In the rows, 128 means zero.
Rotation paths and how fast each direction turns (degrees each step)
Each turn is a multiple of 5 degrees from 10 to 175, or 0.
Each row of a path follows its step; steps can be skipped.
Path 1:
step 0: [131 128 123 130 125 136 126 123 137 133 124 123 140 129 134 131 129 123
 130 141 138 125 125 134 133 134 125 130 128 142 133 129 121 121 126 130
 124 127]
step 1: [129 133 120 133 135 121 138 133 123 122 126 126 127 117 123 130 126 121
 126 124 131 128 128 127 133 132 133 121 133 127 125 126 126 135 141 134
 119 138]
step 3: [127 128 114 133 137 124 127 131 120 137 122 118 134 118 136 128 125 137
 121 136 128 126 124 124 129 129 126 123 126 134 134 120 125 125 130 133
 122 129]
step 4: [130 126 131 132 132 130 133 122 141 117 131 132 142 125 129 127 133 126
 130 124 131 124 134 135 135 140 129 126 135 135 125 124 129 136 131 134
 129 130]
step 5: [123 134 115 132 129 131 126 130 123 126 124 122 128 126 121 129 116 119
 125 130 142 133 124 130 122 135 125 128 123 127 130 131 120 127 132 133
 119 121]
step 6: [128 124 128 130 127 126 131 128 121 125 126 123 135 124 138 130 138 133
 112 121 120 123 129 129 139 136 126 119 130 130 130 137 126 132 137 129
 129 127]
step 7: [136 128 127 128 142 124 118 128 134 126 120 131 134 127 130 120 125 124
 128 134 138 133 130 134 127 133 123 122 126 136 132 118 128 122 127 136
 126 123]
step 8: [118 125 119 133 126 131 135 134 131 123 138 123 142 118 124 142 128 128
 125 127 132 123 128 125 124 129 125 120 129 131 127 132 126 133 133 136
 126 131]
step 9: [134 130 121 129 130 124 130 124 128 120 120 122 128 134 130 121 129 123
 124 124 141 128 135 132 143 137 132 130 130 130 135 137 123 124 127 126
 124 122]
step 10: [133 129 121 123 132 130 125 130 119 130 126 136 134 118 136 133 129 118
 120 129 126 126 116 130 123 130 125 114 127 129 131 124 123 128 134 138
 124 130]
step 11: [130 127 129 134 130 120 126 136 138 120 133 118 137 128 127 120 131 131
 121 137 133 121 137 132 130 134 119 127 132 136 131 131 131 128 136 126
 128 130]
Speeds:
[130 129 129 129 129 126 130 125 130 126 127 131 125 127 130 126 126 130
 127 125 129 130 132 128 130 128 128 127 131 126 129 128 128 129 128 129
 131 130] => 140
Path 2:
step 0: [129 135 132 130 131 130 129 121 128 127 138 123 136 125 123 123 133 136
 123 133 129 135 127 124 128 127 133 136 131 129 139 123 140 134 122 134
 139 125]
step 1: [123 134 125 144 129 129 130 132 124 126 141 126 134 138 132 124 140 126
 125 129 128 134 130 129 123 135 128 131 128 129 127 119 134 132 128 126
 133 120]
step 2: [125 123 129 134 129 130 136 124 127 131 132 132 132 126 121 131 146 123
 127 127 121 127 128 127 130 133 142 135 125 122 120 126 138 132 125 131
 131 122]
step 3: [124 124 130 132 127 140 129 124 127 115 124 132 129 132 128 128 139 129
 132 127 126 126 132 118 129 128 126 127 134 128 124 120 140 142 120 131
 126 124]
step 4: [122 128 126 130 123 130 136 139 131 125 124 126 130 125 119 126 136 125
 134 125 133 136 133 119 124 135 132 126 139 120 127 127 131 132 117 125
 135 125]
step 5: [135 130 133 135 121 132 131 129 122 127 117 117 132 128 130 123 135 120
 132 125 122 126 130 124 129 133 123 128 131 119 123 131 131 124 114 130
 129 120]
step 6: [128 121 120 125 122 130 129 132 124 129 121 129 126 127 128 116 136 126
 132 127 124 125 127 120 133 134 125 124 126 128 114 120 125 122 118 131
 137 135]
step 7: [134 119 135 121 126 125 132 125 122 134 130 123 127 125 125 125 128 128
 133 129 125 130 132 125 127 126 119 125 137 130 124 130 131 132 111 136
 138 137]
step 8: [135 133 129 126 127 129 122 130 130 130 134 121 123 123 132 119 136 119
 126 132 126 129 131 131 123 131 116 117 132 129 130 125 130 129 120 119
 141 135]
step 9: [132 129 129 122 134 132 136 122 132 140 135 125 125 125 130 123 139 119
 133 131 123 131 119 134 128 131 124 129 133 130 130 125 128 116 125 132
 139 126]
step 10: [129 124 121 124 133 135 129 121 124 134 136 131 122 128 141 126 134 120
 130 122 125 124 128 134 120 124 119 130 131 135 118 127 133 135 128 130
 134 124]
Speeds:
[125 132 130 126 125 127 128 126 127 126 129 129 126 127 128 128 130 126
 127 125 125 129 128 127 127 127 128 130 129 128 128 125 124 128 125 129
 129 127] => 0
Path 3:
step 0: [126 125 129 124 128 130 123 127 134 128 140 126 112 135 130 123 127 130
 123 124 133 131 120 139 124 133 124 125 124 125 129 136 122 124 124 135
 129 137]
step 1: [120 119 126 128 123 122 130 132 130 123 124 123 118 136 139 124 131 135
 128 129 133 129 128 135 121 139 132 132 141 125 127 132 123 130 123 130
 130 126]
step 2: [120 133 113 132 130 127 137 135 135 132 132 128 128 134 135 128 132 140
 130 127 131 121 126 131 126 133 130 129 122 123 123 139 124 128 123 123
 125 123]
step 3: [127 131 122 130 130 131 127 128 123 140 118 127 121 123 136 124 125 129
 134 123 133 127 122 130 123 135 135 130 127 132 120 137 124 119 126 118
 123 135]
step 4: [122 124 129 131 122 130 134 122 132 133 119 132 123 135 123 123 127 134
 131 115 134 130 125 131 137 130 128 130 125 123 123 130 126 127 122 125
 122 144]
step 5: [134 118 127 135 124 126 127 127 133 129 125 127 118 131 131 123 129 136
 131 128 123 122 122 130 129 118 125 131 135 127 118 138 127 136 125 132
 118 137]
step 6: [127 125 126 133 127 133 141 122 132 122 131 128 124 121 138 124 122 131
 138 128 128 132 125 134 129 129 125 122 132 116 124 140 125 133 133 131
 122 128]
step 7: [123 129 126 128 128 134 135 118 134 140 131 123 121 129 139 132 133 139
 135 129 118 134 134 134 124 128 124 127 133 129 129 134 128 120 131 128
 128 132]
step 8: [122 123 125 127 125 125 132 123 130 132 115 126 130 128 138 123 136 128
 129 116 127 125 139 137 130 121 127 127 131 123 125 131 128 117 127 125
 123 122]
step 10: [130 125 120 130 127 136 129 130 119 124 119 131 123 130 132 121 130 129
 134 119 130 130 127 137 127 125 128 121 139 132 129 130 126 132 140 130
 135 139]
step 11: [132 128 123 131 120 138 128 129 134 123 131 128 121 146 133 129 131 130
 125 121 126 129 129 133 129 124 118 117 125 123 129 133 122 124 133 129
 131 132]
Speeds:
[129 128 126 131 130 126 132 129 126 127 130 129 130 125 128 128 128 129
 128 130 130 123 126 130 128 127 129 127 128 129 126 128 129 131 129 128
 129 127] => 100
Path 4:
step 0: [138 131 128 133 132 137 131 132 129 131 137 122 121 133 134 128 129 140
 127 119 135 132 135 130 131 130 133 134 142 123 127 125 135 125 136 133
 128 134]
step 1: [132 121 117 141 126 131 127 132 117 128 136 135 128 139 128 132 122 125
 130 118 133 127 126 123 124 131 135 134 122 127 127 130 133 135 131 136
 127 121]
step 3: [129 127 127 140 126 138 131 126 132 133 128 128 128 133 132 124 124 147
 130 123 119 130 131 125 126 134 123 126 140 127 130 121 124 139 127 128
 127 128]
step 4: [141 132 123 135 128 129 119 137 127 133 137 127 131 139 131 135 128 123
 121 119 129 127 125 126 131 140 129 124 131 117 127 123 129 135 125 128
 132 134]
step 5: [139 129 126 131 131 136 124 130 124 126 130 131 131 129 141 130 127 126
 128 113 126 125 130 129 126 119 123 136 128 135 137 134 141 133 119 131
 126 128]
step 6: [128 132 125 133 117 143 124 128 115 137 132 131 119 125 131 126 131 141
 135 126 128 125 132 125 131 132 122 136 126 123 127 131 130 134 127 123
 132 125]
step 7: [132 119 121 134 119 132 124 129 135 127 141 122 128 135 142 132 124 131
 124 129 123 129 130 128 123 140 123 122 125 121 133 128 128 128 129 124
 131 120]
step 8: [129 135 128 133 132 140 126 119 136 130 132 130 135 132 140 131 127 120
 124 124 121 137 131 128 131 130 131 137 126 124 126 126 135 140 121 129
 134 135]
step 9: [139 126 130 132 125 127 126 134 116 139 127 135 135 129 130 127 129 131
 132 131 118 130 136 123 130 132 128 135 132 123 136 138 130 136 116 123
 127 127]
step 10: [146 130 126 130 116 134 130 132 125 135 123 117 127 129 142 131 136 129
 123 133 131 125 130 133 123 133 121 132 126 127 127 125 131 130 131 124
 129 126]
step 11: [128 128 118 130 129 131 130 119 128 124 129 129 134 138 137 129 132 128
 135 124 129 135 138 124 124 133 117 127 125 128 122 133 139 137 132 125
 141 127]
Speeds:
[126 128 128 128 129 125 128 130 130 126 130 127 128 127 128 127 128 125
 129 126 129 132 128 129 128 130 131 129 132 126 131 127 129 129 126 129
 130 130] => 90
Path 5:
step 0: [125 125 126 127 126 136 122 122 121 142 125 121 118 124 130 123 125 131
 128 133 128 129 133 129 131 128 121 127 127 126 121 143 134 135 128 127
 135 128]
step 1: [127 128 122 133 118 136 123 126 123 133 126 127 132 124 132 127 116 128
 124 128 123 119 123 131 134 120 129 124 141 133 122 137 131 133 129 130
 128 128]
step 2: [131 130 119 132 130 134 127 135 128 128 122 122 133 130 130 126 123 139
 131 139 123 123 124 126 136 137 126 120 138 134 124 132 123 126 126 135
 127 123]
step 3: [127 133 122 132 132 133 138 129 130 134 127 130 125 126 125 127 128 137
 134 133 133 122 128 123 140 136 128 123 131 121 136 141 124 134 128 128
 134 129]
step 4: [124 138 121 128 130 131 139 125 139 129 122 142 129 127 123 133 122 124
 126 121 123 120 126 128 131 126 130 123 135 125 130 138 130 128 126 126
 125 123]
step 5: [125 138 122 127 133 128 131 132 136 124 116 125 127 138 121 137 125 132
 126 126 126 128 130 126 128 134 121 118 126 124 124 126 136 129 130 126
 119 117]
step 6: [131 134 130 129 127 120 137 132 121 127 126 126 123 131 118 139 125 129
 127 127 135 132 128 125 131 128 124 118 123 117 130 130 133 143 131 131
 125 128]
step 7: [134 128 127 126 124 121 139 129 123 126 128 141 122 131 118 135 125 126
 126 123 124 133 122 138 127 123 125 122 128 132 123 130 123 133 123 136
 121 129]
step 8: [126 129 127 122 129 121 127 127 124 129 124 134 125 143 119 126 128 136
 127 127 127 132 129 141 129 136 116 130 124 135 119 125 123 129 131 126
 125 128]
step 10: [128 128 122 121 121 133 124 131 122 132 125 132 132 129 130 123 130 115
 131 127 127 128 126 133 114 127 117 125 131 135 124 138 126 133 122 136
 127 130]
step 11: [126 119 123 119 119 137 121 128 124 136 125 128 132 134 135 121 129 131
 126 131 132 128 122 130 129 137 116 118 129 130 125 126 128 132 125 121
 126 127]
Speeds:
[126 130 130 127 123 128 128 126 129 127 128 129 127 129 131 128 127 129
 128 124 128 128 127 131 130 126 128 126 128 130 127 129 127 125 126 125
 128 127] => 110
[129 128 129 131 131 127 130 128 125 126 128 129 126 129 128 131 131 126
 124 126 128 128 130 128 130 127 127 127 128 127 125 126 130 127 125 127
 130 128] => 40
[129 127 125 128 130 131 128 130 129 128 128 125 125 131 129 127 130 131
 133 127 129 130 128 129 128 129 125 129 126 128 127 128 131 126 128 126
 127 129] => 130
Path 6:
step 1: [127 128 139 119 132 119 124 113 129 128 130 129 123 125 127 126 137 131
 128 120 134 130 127 127 129 136 125 130 124 134 128 128 121 120 121 123
 123 127]
step 2: [140 132 137 123 137 124 124 127 131 130 130 127 128 126 134 123 131 142
 124 124 131 126 136 124 126 135 128 132 133 131 132 130 122 119 130 130
 128 118]
step 3: [141 128 130 121 133 120 125 114 126 129 124 132 134 135 131 124 127 131
 129 116 119 122 134 130 130 132 124 125 125 131 128 132 128 124 131 135
 127 128]
step 4: [134 123 119 122 137 124 119 116 133 125 133 131 130 133 123 122 121 132
 125 121 133 135 129 125 126 130 122 126 131 134 124 129 125 125 135 129
 121 124]
step 5: [137 136 131 117 128 121 124 119 133 123 134 133 129 127 118 126 128 124
 125 119 133 121 123 122 124 130 130 131 132 132 134 122 123 127 130 134
 120 130]
step 6: [142 127 131 122 133 130 128 120 127 130 126 139 128 128 124 126 121 134
 120 127 127 124 125 125 117 131 128 137 127 129 130 121 132 120 125 123
 121 121]
step 7: [132 129 134 126 137 128 118 121 127 119 134 132 137 137 120 130 127 130
 122 127 117 122 131 127 129 134 121 135 126 128 126 122 122 124 125 125
 123 127]
step 8: [131 131 126 125 133 128 122 121 126 127 135 128 137 131 127 131 122 132
 111 121 129 136 124 125 123 139 128 132 119 131 136 132 121 124 127 130
 131 128]
step 9: [122 134 126 115 135 117 120 118 125 126 132 137 132 124 137 127 125 129
 126 125 125 127 122 124 131 136 132 134 126 126 134 124 125 121 125 129
 124 125]
step 10: [129 122 127 121 139 122 126 128 124 131 123 125 125 122 126 130 126 131
 125 123 121 128 127 124 123 134 122 136 127 133 135 125 121 116 128 135
 119 117]
step 11: [130 128 129 120 136 119 127 126 126 130 130 130 130 133 125 125 130 136
 125 120 126 125 133 128 122 132 119 126 122 119 128 120 121 113 130 135
 126 136]
Speeds:
[127 129 130 124 131 129 129 129 129 127 129 128 127 127 128 127 126 132
 127 128 127 127 126 128 128 130 127 127 125 133 126 127 130 129 128 130
 127 129] => 0
Path 7:
step 0: [129 126 123 128 130 122 130 131 123 129 132 124 132 129 136 123 128 127
 128 117 118 130 121 123 132 123 135 132 129 119 123 138 136 131 130 129
 127 118]
step 1: [129 131 129 123 137 130 129 129 112 135 122 120 123 123 125 123 126 138
 129 125 124 130 128 130 122 125 124 128 127 125 123 126 133 123 126 137
 126 122]
step 2: [131 123 121 129 133 123 125 133 131 126 129 123 130 125 122 124 122 135
 124 133 134 127 129 138 123 122 120 132 133 125 119 125 137 133 134 131
 128 135]
step 3: [130 126 125 133 125 131 124 132 123 116 136 127 136 131 121 133 123 130
 127 122 137 129 133 127 121 124 122 130 141 124 131 128 122 129 123 131
 130 128]
step 4: [124 130 131 133 123 131 133 127 130 132 127 126 122 127 119 136 130 131
 119 118 128 132 131 127 125 121 131 133 133 130 130 125 115 131 133 127
 123 138]
step 6: [127 133 125 130 132 130 141 129 123 131 129 127 127 128 126 130 125 129
 132 136 137 122 135 121 138 135 131 122 119 131 129 126 121 121 126 130
 132 131]
step 7: [127 122 119 125 124 133 136 131 133 131 121 130 136 127 133 134 132 121
 130 132 129 124 127 122 129 128 129 128 121 133 117 125 131 130 131 122
 139 133]
step 8: [123 117 124 131 123 128 132 124 119 124 127 128 132 123 140 120 132 117
 134 122 130 130 122 126 126 126 131 125 125 128 128 125 126 125 120 121
 127 124]
step 9: [121 127 128 122 126 119 123 130 124 139 122 120 126 123 133 127 122 125
 131 123 126 126 118 130 126 129 137 128 123 122 128 122 128 131 122 134
 123 132]
step 10: [133 130 119 123 135 134 114 130 125 126 127 129 128 125 130 121 124 128
 132 124 125 122 130 129 124 129 134 125 126 120 131 129 141 131 134 132
 124 134]
step 11: [130 131 127 129 132 122 124 124 116 130 133 126 136 128 125 130 121 129
 127 127 122 125 145 137 126 126 125 126 133 122 129 130 133 123 123 124
 129 134]
Speeds:
[127 127 129 130 126 128 125 130 128 127 127 129 128 125 128 128 124 127
 130 129 130 129 125 129 124 124 127 124 128 129 128 127 128 129 128 130
 126 129] => 55
[128 126 126 129 128 128 129 130 128 130 124 129 131 129 133 127 130 129
 125 130 128 129 126 128 129 129 130 125 127 129 130 130 127 126 128 130
 128 128] => 40
[127 128 125 129 133 128 129 127 127 129 128 131 129 126 130 129 125 131
 127 125 131 128 128 126 127 127 129 130 127 127 127 128 127 130 126 126
 129 129] => 0
